In the rows, zero is written as 128.
Rotation paths and how fast each direction turns (degrees each step):
Each turn is a multiple of 5 degrees from 10 to 175, or 0.
Each row of a path follows its step; steps can be skipped.
path 1
step 0: [136 134 123 143 127 139 123 128 133 115 133 126 124 128 119 133 129 128
 129 119 110 134 129 133 118 127 126 129 127 131 132 137 129 122 126 124
 136 131 129 121 133 121 121 144 137]
step 1: [127 132 122 137 123 131 137 122 126 124 134 122 121 119 133 137 120 126
 136 131 109 132 126 125 119 125 137 124 118 122 128 140 134 130 120 137
 138 133 131 117 133 133 126 123 133]
step 2: [126 137 124 137 124 125 120 120 121 127 131 128 133 122 125 132 127 134
 135 131 129 137 126 126 121 129 128 123 124 127 134 136 121 120 125 146
 151 132 127 132 134 134 125 137 130]
step 3: [124 131 126 131 136 125 120 136 134 124 124 124 131 124 127 140 131 135
 128 132 117 139 129 129 115 130 119 125 131 117 121 132 120 122 130 133
 140 140 114 118 132 137 128 129 132]
step 4: [117 130 132 126 138 117 123 134 126 121 131 127 133 121 136 136 134 127
 124 132 114 119 132 129 120 126 123 121 128 117 129 136 133 123 121 142
 135 127 134 128 131 129 123 134 145]
step 5: [129 143 117 132 124 124 118 137 119 132 134 129 136 129 138 133 127 143
 128 122 119 127 125 127 133 130 118 121 133 119 130 136 135 129 136 140
 129 132 130 122 130 128 123 131 137]
step 6: [132 132 129 130 125 131 115 131 125 125 132 133 130 131 122 129 123 136
 131 129 117 126 129 122 125 110 131 118 130 120 129 126 127 121 134 131
 131 132 121 114 127 121 128 135 149]
step 7: [133 134 117 126 124 123 118 118 122 130 131 133 126 116 134 127 131 126
 126 133 109 125 133 129 124 119 127 116 118 113 127 131 125 124 129 123
 134 122 130 116 131 123 123 133 126]
step 9: [123 126 125 125 124 131 125 114 138 132 130 129 122 121 134 139 133 144
 128 134 117 131 126 130 119 117 123 124 122 132 131 127 132 122 140 131
 138 140 127 120 124 137 122 125 136]
step 10: [117 129 123 130 133 124 123 123 134 133 128 130 130 116 131 134 130 135
 126 136 119 127 125 122 126 121 123 133 137 129 142 131 126 122 123 126
 142 124 133 118 139 128 111 139 133]
step 11: [122 131 123 130 128 138 124 129 133 130 139 122 132 120 132 131 135 136
 133 119 127 128 122 121 121 132 123 122 135 115 129 131 123 123 124 132
 127 139 133 115 136 126 108 119 133]
[131 129 130 133 127 131 125 132 127 128 129 128 128 129 127 126 127 130
 129 127 126 124 127 130 132 127 128 127 129 125 127 127 130 127 126 127
 125 127 131 127 128 125 127 128 129]  55
path 2
step 0: [130 125 132 131 137 126 134 142 125 129 124 124 137 117 135 131 128 128
 127 127 129 130 131 131 123 132 140 139 137 117 140 134 133 135 124 117
 126 126 127 136 127 121 130 123 113]
step 1: [124 124 125 138 133 133 123 114 117 128 122 123 130 111 130 136 124 132
 120 126 125 137 122 128 128 127 137 121 119 125 119 126 127 121 126 125
 131 137 116 129 131 125 120 129 116]
step 2: [124 131 135 145 130 114 126 135 130 136 125 123 139 119 129 135 135 129
 130 127 145 129 129 122 131 126 129 132 129 133 139 115 128 127 139 124
 129 126 124 133 127 131 119 135 129]
step 3: [128 125 131 126 128 128 134 128 124 134 122 131 137 113 130 118 126 130
 135 123 128 137 127 109 124 124 143 126 121 126 138 130 126 123 117 137
 115 123 126 130 138 127 129 126 125]
step 5: [127 125 111 132 122 128 122 129 135 128 128 117 139 122 140 130 128 133
 127 133 140 138 132 126 134 135 143 136 133 123 130 121 120 131 131 135
 125 133 120 130 135 129 127 119 126]
step 6: [136 124 131 133 126 129 142 132 128 137 131 128 127 111 139 133 124 130
 143 126 122 129 128 128 123 127 135 127 132 126 135 123 130 122 130 112
 121 131 121 132 123 121 118 126 119]
step 7: [125 121 132 139 122 125 123 124 120 122 115 125 137 122 127 121 128 136
 125 135 126 129 124 128 131 126 137 120 126 133 125 117 137 114 125 130
 127 124 110 130 126 140 123 126 126]
step 8: [118 123 132 136 125 129 135 136 137 140 119 124 133 128 133 128 126 120
 143 133 140 131 132 117 127 117 124 135 131 119 130 118 125 130 132 136
 128 129 121 135 130 130 124 140 123]
step 9: [124 123 121 133 118 131 136 124 131 130 123 121 137 118 127 126 127 123
 139 126 127 132 134 124 123 130 137 121 122 126 132 130 121 122 112 127
 121 121 132 124 119 135 132 112 120]
step 10: [121 130 127 131 118 125 131 121 126 119 110 117 132 129 130 132 133 121
 134 130 121 120 133 133 130 120 135 138 138 123 134 122 131 128 133 116
 129 139 118 125 136 130 123 124 125]
step 11: [127 129 124 131 131 133 121 137 135 129 129 122 142 117 136 127 131 131
 130 134 126 145 127 122 122 131 129 131 142 122 124 128 124 133 121 128
 128 134 113 133 115 134 122 125 124]
[132 126 129 126 125 129 130 131 125 129 130 130 125 124 128 128 126 127
 128 127 129 128 130 128 130 128 129 127 129 126 132 129 129 131 125 126
 127 126 131 126 128 131 129 127 126]  120
[127 129 127 128 126 127 128 125 130 129 130 123 123 126 127 129 129 127
 126 128 130 127 128 131 128 127 130 128 126 127 127 126 123 128 129 125
 130 129 129 129 128 126 131 125 124]  85
path 3
step 0: [137 112 125 123 119 125 127 130 125 122 129 130 134 128 120 124 127 129
 117 131 129 121 126 117 133 128 130 119 130 122 117 136 132 133 131 136
 124 138 122 137 135 133 131 134 137]
step 1: [121 123 131 123 120 131 124 126 123 134 131 130 135 124 126 120 128 113
 117 129 127 130 121 128 134 131 117 127 136 123 115 139 131 126 123 133
 117 126 119 122 126 127 133 129 140]
step 2: [127 124 130 125 129 125 129 134 121 122 133 130 121 119 127 124 126 117
 124 123 125 136 125 121 125 131 122 127 127 124 122 130 117 119 130 124
 113 129 117 114 134 114 119 126 131]
step 3: [125 119 126 125 128 120 128 127 121 114 132 138 128 121 129 122 136 125
 131 121 122 126 129 116 124 121 134 134 121 116 126 132 122 131 137 134
 128 130 118 137 133 117 123 133 131]
step 4: [124 135 122 127 123 122 119 127 116 123 122 130 133 124 126 120 138 118
 131 129 122 120 133 132 131 120 125 144 139 119 120 131 127 137 128 129
 130 134 122 129 125 122 132 133 133]
step 5: [137 134 117 123 128 122 122 131 127 122 125 116 128 125 124 132 124 128
 130 125 124 123 133 127 119 129 119 132 141 122 116 131 123 131 129 121
 116 140 123 120 133 123 131 123 130]
step 7: [122 130 131 125 124 130 124 131 127 126 128 134 133 130 140 122 128 122
 142 125 128 119 129 133 134 130 113 128 128 117 126 125 127 120 128 127
 127 124 119 121 125 116 137 140 121]
step 8: [137 130 125 125 124 131 131 138 122 116 115 128 122 133 132 123 130 137
 129 121 125 114 134 127 132 134 127 124 131 118 131 122 117 121 132 123
 124 131 127 119 130 116 131 135 125]
step 9: [134 127 123 122 123 133 137 130 130 121 123 128 133 136 135 120 138 138
 118 119 124 116 128 120 122 127 130 129 129 115 122 126 129 130 136 135
 131 130 129 130 129 131 143 128 137]
step 10: [125 142 129 127 127 132 129 134 129 131 131 129 130 135 135 122 136 121
 120 130 124 122 121 127 123 125 117 134 130 127 112 122 140 121 132 128
 124 130 130 117 125 128 143 129 130]
step 11: [130 134 129 128 132 126 127 140 124 122 131 130 118 135 125 131 125 131
 127 130 131 125 118 118 117 129 124 122 123 131 119 126 131 115 136 127
 120 139 127 120 134 119 132 137 120]
[128 125 128 126 129 131 128 128 130 126 128 133 135 128 127 128 131 124
 131 129 127 127 127 126 126 126 128 126 127 127 129 128 128 129 130 128
 129 127 129 130 127 133 130 126 127]  120
[128 131 128 130 129 128 124 127 126 128 125 131 128 127 127 131 127 124
 127 126 128 126 129 131 128 131 129 127 127 125 125 128 130 127 126 130
 127 127 129 125 123 129 126 128 126]  120
[126 131 127 131 127 128 131 129 129 128 125 128 131 131 130 129 126 131
 127 131 129 125 129 125 128 128 128 127 127 128 130 126 130 123 127 130
 130 129 129 126 127 126 131 125 127]  25
path 4
step 1: [132 125 130 136 132 127 126 125 124 139 139 130 125 126 133 124 134 130
 147 118 124 135 130 129 113 130 120 131 135 127 145 129 121 124 132 130
 131 136 126 132 134 129 131 123 127]
step 2: [129 138 137 137 130 136 139 132 122 131 131 133 118 127 121 128 121 119
 130 127 130 129 120 131 126 119 137 126 140 134 134 133 125 126 134 134
 126 122 126 132 121 145 133 128 134]
step 3: [136 129 127 132 126 123 130 135 129 135 138 125 123 126 139 139 130 132
 125 128 122 131 127 131 127 119 116 138 141 139 139 141 127 123 132 120
 129 130 126 136 132 126 129 122 120]
step 4: [134 130 130 136 130 133 134 135 124 127 131 132 111 124 130 129 129 114
 124 126 120 131 123 120 119 108 130 124 128 132 127 119 126 129 116 131
 126 120 136 128 123 130 122 128 127]
step 5: [144 130 125 124 127 128 125 120 137 139 138 126 123 128 136 118 134 122
 121 119 132 141 126 133 120 123 125 137 133 132 136 132 135 135 134 120
 135 133 126 131 124 131 123 123 125]
step 6: [129 124 130 128 131 127 124 126 128 129 128 124 120 119 134 126 128 108
 127 129 134 134 124 134 125 118 135 119 139 125 125 131 129 133 122 135
 112 112 128 130 134 135 130 121 129]
step 7: [142 137 122 125 132 141 130 121 132 129 133 130 123 120 132 135 137 128
 119 121 123 132 133 140 127 129 122 140 126 122 139 133 125 127 135 129
 123 124 125 125 137 125 129 116 125]
step 8: [140 125 118 130 134 130 132 135 118 124 119 130 120 128 129 130 132 113
 129 130 136 128 119 124 125 121 131 138 127 129 121 132 137 121 128 130
 124 111 126 127 132 133 127 126 139]
step 9: [139 129 124 127 137 132 123 134 129 138 135 125 128 126 132 129 140 131
 137 115 133 132 123 136 114 138 115 132 136 130 135 121 130 129 130 128
 132 123 134 122 137 119 129 126 130]
step 10: [134 135 128 134 132 136 136 127 122 128 122 128 120 132 124 124 118 127
 135 123 135 132 113 126 126 122 130 126 137 129 132 126 129 134 123 135
 119 125 126 119 139 143 128 128 142]
step 11: [137 131 136 129 137 133 135 125 123 128 132 126 134 122 142 132 133 137
 142 123 127 132 122 137 128 130 115 131 135 139 134 140 131 124 134 121
 123 133 127 132 129 132 129 116 129]
[128 127 128 128 130 128 133 127 126 124 130 128 128 128 130 133 129 129
 125 127 127 125 129 127 131 126 127 133 126 129 126 131 125 128 126 127
 128 125 128 128 127 126 129 129 127]  85
